In the rows, zero is written as 128.
Rotation paths and how fast each direction turns (degrees per step)
Each turn is a multiple of 5 degrees from 10 to 175, or 0.
Each row of a path follows its step; steps can be skipped.
Rotation 1:
step 2: [135 131 125 125 127 126 137 126 131 124 127 133 124 137 124 134 129 126
 125 128 127 132 129 138 122 127 129 125 133 134 123 132 123 122 137 133
 126 122 127 127 131 128 122 126 125 114 132 131 127 128 130 141 135 131
 132 123 122 124 127 132 127 133 126 124 134 126 146 125 132 127 130 140
 130]
step 7: [121 135 129 133 135 122 125 123 122 127 125 120 129 127 126 136 124 125
 130 128 122 139 132 118 132 132 130 124 137 126 126 124 125 118 134 124
 134 127 121 126 124 134 128 123 124 130 125 136 123 131 128 130 124 126
 137 124 127 126 113 129 132 130 135 126 123 131 131 131 124 125 130 138
 128]
step 8: [129 128 135 117 133 112 131 135 125 138 122 124 125 126 123 128 128 123
 126 124 136 128 123 131 130 137 126 119 122 131 121 134 113 118 132 126
 127 129 123 125 131 133 129 124 125 131 123 127 129 126 130 130 127 129
 124 127 132 123 133 135 129 138 130 124 130 122 131 131 135 125 127 122
 128]
step 9: [123 126 129 130 130 130 132 121 128 141 125 120 127 128 127 127 125 124
 127 116 133 126 134 130 131 125 130 129 139 120 122 129 132 123 131 129
 135 123 122 136 127 130 135 129 141 119 116 129 122 121 123 130 127 130
 127 128 133 130 132 135 131 127 129 126 126 123 119 125 119 130 132 131
 126]
step 11: [121 141 129 137 130 124 134 125 125 129 126 120 131 130 126 132 117 127
 123 125 129 129 124 122 129 140 133 126 123 127 126 127 132 129 136 124
 131 115 131 131 127 126 122 125 134 126 130 133 119 129 128 135 134 134
 133 133 122 122 132 131 128 131 125 134 124 135 129 118 127 126 121 127
 121]
step 17: [132 130 124 130 127 128 129 134 136 127 118 129 132 125 129 118 124 128
 129 127 134 132 123 122 128 140 133 126 143 130 128 129 124 133 137 118
 135 127 126 128 132 132 128 127 129 128 130 140 124 127 134 124 128 123
 121 124 128 121 125 128 131 123 138 127 128 125 135 121 135 132 123 121
 125]
step 19: [129 126 126 130 130 124 129 133 124 125 128 134 121 132 124 133 135 123
 129 133 123 126 136 133 133 127 139 127 145 127 124 136 122 128 133 130
 120 116 126 127 129 139 133 129 125 120 125 133 125 132 125 134 127 125
 132 122 128 121 135 132 135 123 125 131 131 131 134 122 126 126 132 123
 131]
step 20: [126 132 134 130 124 130 133 126 122 130 126 120 130 126 127 132 131 130
 131 132 130 134 132 120 138 123 134 124 125 126 128 130 127 122 141 127
 127 134 130 121 119 132 122 121 126 126 128 132 125 119 127 128 140 117
 117 128 130 116 134 125 126 133 123 131 130 128 125 130 130 126 134 135
 131]
step 22: [129 131 125 126 121 125 135 121 121 126 121 133 126 126 128 122 124 130
 138 118 121 129 130 128 125 125 119 132 140 124 141 127 125 126 130 136
 128 126 124 127 124 126 124 124 134 124 131 136 125 117 131 131 129 126
 123 127 122 127 135 136 121 125 127 134 131 132 128 130 127 136 132 134
 117]
[127 127 128 126 128 132 127 128 128 130 128 128 127 128 129 130 128 129
 126 132 128 126 128 127 128 127 127 129 129 128 127 129 127 128 129 128
 127 126 128 131 127 128 127 128 126 127 128 130 129 129 129 128 128 130
 129 129 127 125 128 127 127 129 126 130 128 127 128 128 125 129 128 128
 129] => 80
[129 126 131 129 126 129 129 131 129 125 128 130 127 128 127 128 128 129
 129 127 128 129 128 126 129 127 130 128 128 127 130 130 127 130 130 130
 128 129 130 127 127 130 129 127 128 125 128 128 128 128 128 128 127 129
 126 127 129 128 125 128 128 129 128 130 130 128 130 127 127 128 128 128
 127] => 20
[129 127 126 126 128 126 125 130 126 128 128 130 128 127 126 128 130 129
 127 130 129 128 127 129 128 129 128 127 129 127 128 128 127 130 128 127
 127 127 129 126 128 128 128 131 128 129 127 131 129 129 127 127 126 126
 128 127 128 127 128 129 128 129 129 128 130 127 127 129 127 127 128 124
 125] => 160
[130 127 127 127 130 129 129 131 127 130 126 127 128 128 129 129 127 130
 129 126 126 130 128 127 126 128 127 129 127 131 130 131 129 127 128 126
 128 128 127 127 127 128 127 129 128 127 128 128 128 128 128 127 130 126
 127 126 127 127 127 126 128 129 128 126 127 129 127 130 128 129 129 128
 128] => 145
